(in the rows, 128 means zero)
Which row each row swaps with, under one turn or mirror:
The rows were stretched afterwards, more along some directions than others.
Q898: [130 117 140 115 161 153 115 108  82 114 126 135 120 149 156 143 143]
Q353: [118 136 121 116 170 130 139 117  77 143 109 135 108 155 157 157 154]
Q884: [117 138 109 120 125 135 115 136 111 143 129 105 129 112 119 158 136]
Q847: [152 120  99 139 119 158 109 137 122 144 125 131 139 151 123 142 144]
Q33: [ 99 135 117 147 146 106 136 137 107 143  96 142 113 129 143 134 135]
Q254: [120 137 105 138 125 129 110 131 114 145 123 105 140 142 124 150 120]
Q710: [110 138 111 110 135 138 126 137 111 139 133 111 120 107 123 164 140]
Q185: [129 117 129 158 109 167  97 122  96 138 116 142 117 105 125 155 136]
Q32: [118 112 149 127 144 146 111 118  93 110 128 133 117 125 147 138 134]
Q120: [128 119 117 154 113 172 103 121  91 138 117 139 125 113 129 154 135]
Q40: [121 133 103 152 129 125 123 157 131 146 110 133 133 128 134 126 132]
Q490: [121 122 123 144 104 160 110 118  99 142 106 147 104 101 117 159 140]
Q636: [108 119 146 122 141 139 113 107 102 112 133 126 119 130 134 148 121]
Q673: [115 120 119 145 111 161 112 119  96 135 103 144 107  93 125 158 140]
Q739: [148 119 102 136 119 162 109 126 111 140 128 126 140 159 116 147 147]
Q565: [105 114 145 131 124 138 109 111 100 110 128 124 117 117 134 144 126]
Q507: [130 120 125 156 111 165 101 128 107 138 119 140 118 102 129 154 131]
Q472: [137 118 137 118 166 158 110 118  68 119 129 134 122 152 159 148 152]
Q380: [110 138 120 107 151 137 130 142 109 136 130 113 116 111 132 154 141]
Q215: [ 96 115 143 138 119 126 108 116 108 121 123 123 113 101 120 152 117]
Q877: [109 129 120 130 168 121 142 120  87 139  98 144 103 145 156 146 155]
Q750: [104 135 112 152 143 113 131 142 118 147 101 137 116 129 142 130 131]
Q319: [118 132 107 133 125 136 111 137 119 140 123 103 138 118 114 152 125]
Q188: [129 112 130 121 170 125 137 125  89 126 117 147 112 175 159 133 159]
Q963: [104 111 136 128 109 134 118 103 117 130 124 124 104 117 112 159 128]
Q703: [141 125 101 144 125 142 113 148 121 142 125 133 142 154 130 134 141]
Q68: [135 113 124 161 110 169  93 127 109 136 125 137 127 115 131 148 132]
Q281: [102 133 121 141 156 109 138 131  96 141  94 142 107 141 149 142 145]
Q773: [132 116 128 123 167 129 135 115  84 123 112 149 116 183 150 131 159]
Q419: [134 122 139 112 161 153 108 113  67 121 131 136 121 151 156 148 152]
Q14: [ 96 115 141 133 113 124 112 114 106 119 123 124 110 112 121 147 122]
Q656: [107 136 122 108 145 131 132 146 107 138 131 117 118 111 134 155 148]
Q818: [131 118 129 115 176 127 141 122  88 126 123 144 113 174 161 132 156]
Q66: [147 122 100 141 124 157 116 137 125 143 124 128 141 155 123 141 138]
Q327: [104 115 147 130 131 133 116 116 103 113 128 125 115 113 142 141 124]
Q99: [133 117 117 161 113 159  90 127 105 139 125 128 142 149 130 152 129]
Q359: [138 116 118 159 119 159  92 123 111 139 125 127 144 149 134 145 127]
Q241: [137 116 121 155 104 173  92 119  96 141 126 137 127 109 128 158 136]
Q846: [110 112 148 130 139 139 111 113  94 108 124 132 118 131 143 147 128]
Q455: [138 112 118 164 116 168  90 127 102 141 126 128 139 136 131 153 128]
Q684: [130 122 128 111 170 130 138 132  90 131 129 145 116 166 159 139 165]
Q114: [134 122 108 148 127 148  97 123 103 142 126 117 147 161 130 150 128]
Q593: [110 138 110 151 139 110 128 150 119 145 106 142 119 130 143 130 136]
Q806: [114 130 128 107 170 123 142 143 102 134 130 132 108 133 154 145 156]
Q746: [126 118 119 131 144 136 137 112  95 129  86 156 100 143 131 135 149]
Q258: [118 110 115 135 109 139 118 115 119 138 125 116 119 128 106 156 133]
Q49: [123 117 119 148 111 148 115 120  93 134  93 149 104 112 121 143 138]
Q623: [135 125 126 112 173 152 121 112  67 131 119 138 119 169 157 154 157]

Swapped with Q963: Q49
Swapped with Q319: Q877
Swapped with Q636: Q120
Swapped with Q750: Q380

